One turning vector, and how many ticks it has turned:
The counts run from 0 to 696.
[ 25  -1 -33  -2 -51  32 -26  38   5  -2 -14 -11  13 -24   2 -31  16  17
  32  -5 -12  24 -11   5  -2 -22  18  40  19 -43  27 -19  -3 -26  18 -14
  38 -11] | 19
[-26 -29   9 -20  35   8  46  17   2 -34 -10  17  10 -30   8  -6 -23 -29
  26 -26 -20  19  27  -4   7  -2  -2   8 -42  -8  15 -38  -9 -17  25  29
  43 -15] | 254
[  2 -52 -33   4 -13   3  -9  -7  15   1  10 -10  12  28  -5 -11  -2  30
  -4   0  -6  33  49  14  24 -10  -3  46  21   2  13  12 -66 -25 -15  16
   7 -21] | 150
[ -2 -14   5 -22  20  27  11  -1  42   6  -7  14  19 -26  23 -11  -3  -3
  50 -10 -21  21  22  18 -21 -13  -7  19 -12 -16  38 -35   6 -32  21  27
  40 -38] | 526
[ -6 -12 -23  11 -16 -13  58  14 -55 -10  -5  10   6  11 -30  -7 -12  18
 -36 -12  31   7   4 -10  20  -1 -13  35   5  27 -28  -6 -15  11  15 -36
  32  16] | 612
[ -5 -41 -22 -30  -3   5   4  22 -13 -60  12 -18  10  -5   2 -15  -7 -32
   6 -22  -5   3  -6 -11  39   5   1 -25 -58   2   0 -29 -29 -35   8  28
  -3   9] | 219
[  6 -12 -12  19  23  -9  36 -23 -13 -10  -5 -10 -33   2 -13  30 -46 -18
 -27 -28  -2 -16 -14 -24  29  -6 -19 -29 -39  -3 -25  14 -16  -3 -12  19
  -6  48] | 82
[-38  14  24   0  36  16  35  16  12 -27   6  46  35 -22   6  -9 -20 -22
  15   3  10   7   8  -1 -18  -1 -19  -3 -47  18   0  12  21  23  27  28
  37 -30] | 63
[ 22  15 -14   5  15 -41  -3 -14 -15   2 -20   5 -40  10  20   8 -23   8
 -20  -2  26  -4 -16 -15  27  10  26  22  68  15   2 -29 -24   3   2 -38
  12   9] | 475
[ 10  -1 -29  16  19  -8  39 -61  30  37  -4   8  -3   9 -33  15 -42  28
 -12  -3  31   1  -8  -4  -9 -12 -47  -6  -1   4 -24   6   7 -12   5  22
 -12  -9] | 669
[ 17  -5 -31 -21 -25 -34   8  13  -5 -37   7 -27   9 -24 -22 -22  11  46
   1  -1   8   8 -37 -29  50  -6  33  -9  -8  -5 -16 -41 -14 -36  10 -30
   0 -13] | 23
[ 19 -24 -13  12 -24  21  24 -27   7  11  27 -35  47 -30 -26  17  28  11
  -4  16 -13   0   9   0  14 -23 -32   8 -54  13 -19   2  -1 -30  13  -8
  -9  41] | 216
[ 31  15  12  14 -18   4  -4 -11 -38   4 -12 -31 -15 -20  25  24  14 -27
 -25  17  18 -25 -27   3  36  10  20   1   6  35  -4   3  -5   9   1 -39
  -4  58] | 678
[ 10   2 -11  27  -3 -10  11  19 -19 -27   0  -6 -26  15  17  -9 -14  -8
 -34  -6   9 -10 -28 -13  47  18   5 -33 -16  33  -5  57 -51  21 -27  11
  -4  30] | 624
[ 55  12  -9   8 -33  19  18 -18   8   8  12 -18  25 -20  21 -19  30  -4
  -9  11  27   7 -41  34   0  12 -19 -17 -20  56  14  -4  -1 -28  15 -10
 -25   4] | 567
[-11  -7  30  -1  53 -12  40 -54   7   5   5  -4  18 -35  11  41 -15 -13
   3  31   8  -4  16  -1   8   3  -7   5 -27  40 -15 -28  34  -4  16   3
   5  10] | 170
[ 25  51  -3   9 -26  18  -7  -1  10  41   2  17  30 -30   0  -9  12  14
   6  17  31   9 -34   9 -30  -8 -14  31  15  10   4 -16  30   2  39 -51
  24 -11] | 371
[ 12  10  -2  18  27  -8  61 -56  11  50 -15   8  -5  -6  -1  26 -26  12
 -14  11  17   6  19  12 -24 -10 -40  30  20  29 -20  -9  11   3  19 -10
  16   0] | 205
[ 25  -1  -6 -10   2   3  12  22  -3 -24  27 -16  13 -13  24 -18  -2 -27
 -15 -21   4  17 -50  -5   4  25 -25 -30 -47  44   5 -38 -38 -19  13  -6
 -17   5] | 218
[ -5   9  10  19  32  10  20   4  11  -1  -4  11 -29   1  20   8 -47 -28
 -13 -28  -1  -7 -25 -17   9   8 -25 -46 -45   3  -2  33 -23  22 -16  35
   6  20] | 355
[ 20   9   2   5  -8  -6 -16 -31  -2  19 -23 -14 -18  -6  31  18   7  15
   5  34  12  -7  10  27  25 -11  51  45  71  15  28 -11  -6  -9   6 -16
  13   2] | 203
[ -5 -13  -1  -7  -5 -21 -26  26   8 -34  11  -8   0  -6  32 -15  19  23
   8  28   1   5  11 -15  57  13  61  20  19  35  10   2 -42  10  -9 -21
  18 -13] | 226
[-21  11  35   7  41 -10  11 -33 -19  -9 -13  17 -22 -26   9  44 -35 -29
  -3  20   5 -39   1 -17  28   1  23  -3  -6   8 -23   4  32  26   8  -6
  26  37] | 439
[-31 -26   4  13   5  -7  17 -11 -31 -22  16  12  26  12 -20  15   5   1
 -17  31  18 -11  52  -8  41  -9  19  46  -1  41 -37  22 -18  20   1 -14
  23  24] | 577
[-10  18  21  33  17   8  -1 -21   3  16 -23  14 -16 -21  17  21 -12  14
  13  48  -1 -19  28   2  29 -16  28  19  15   1  -3  60  13  41  -9  10
  34  26] | 631
[ -6 -19  21  17  18   7 -20 -39  16  30   4 -17   5 -27  14  43 -15  -2
  24  33 -32  -1  49   1  13 -25  11  49  10 -20   6   6   1   1  -3   4
  26  26] | 281
[ 18  27 -10  22  23 -12  33 -28  12   6   0  12 -20   4   8  -1 -39  -2
 -27  -8  35  -9 -56  -9   7  19 -32 -52 -22  34 -11  16  -9   9  -8  13
 -24   7] | 432
[ 56   8 -35  18 -21   4  23 -15   9  21 -28 -20 -27  -6  25 -19  16  35
  -2   7   8  17 -13  26  22  -7  23  20  53   9  31   4 -25 -30   6  -7
   1  -2] | 126
[ 20  35 -13  17   7 -31  -3 -28  13  36  20   0 -12   9   0  12 -41   9
 -46   0  36   0 -53 -26  -7   0 -31  -9  13  19 -24  -8  -8   7  -2 -35
 -19   0] | 509
[-31  -8  15 -10   1  38   4  -8  14   2   4  33  52 -26  -3   1   6 -16
  28  30   7   0  38  14 -19 -17  -6  43 -21   5  17  16  35   6  28  26
  35 -19] | 335
[  0  -2 -19   4 -15  18  23   1 -42  -5 -36   2 -32  -7 -42  17 -39 -24
  -3 -37   4 -23  -3 -23   8 -27 -11  -1 -15 -59  -2  -3  23   2  19   9
  33  42] | 481
[ 28  45 -10  -3 -10  13  -3 -12  12  15 -23  17 -15 -15  18  -5 -28 -30
   8 -24  28  -9 -67   5 -32  -3 -13 -28  -5 -14  25 -32  27  -9  28  -1
   3  -9] | 402
[  4 -37 -20  12  23  -9  65 -16 -32  -4 -37 -10 -27 -11 -14  17 -15  12
 -11 -13 -13   7  38  -8  39 -13   6  32  16 -15  -3  -8 -23 -21  12   5
  35  27] | 285
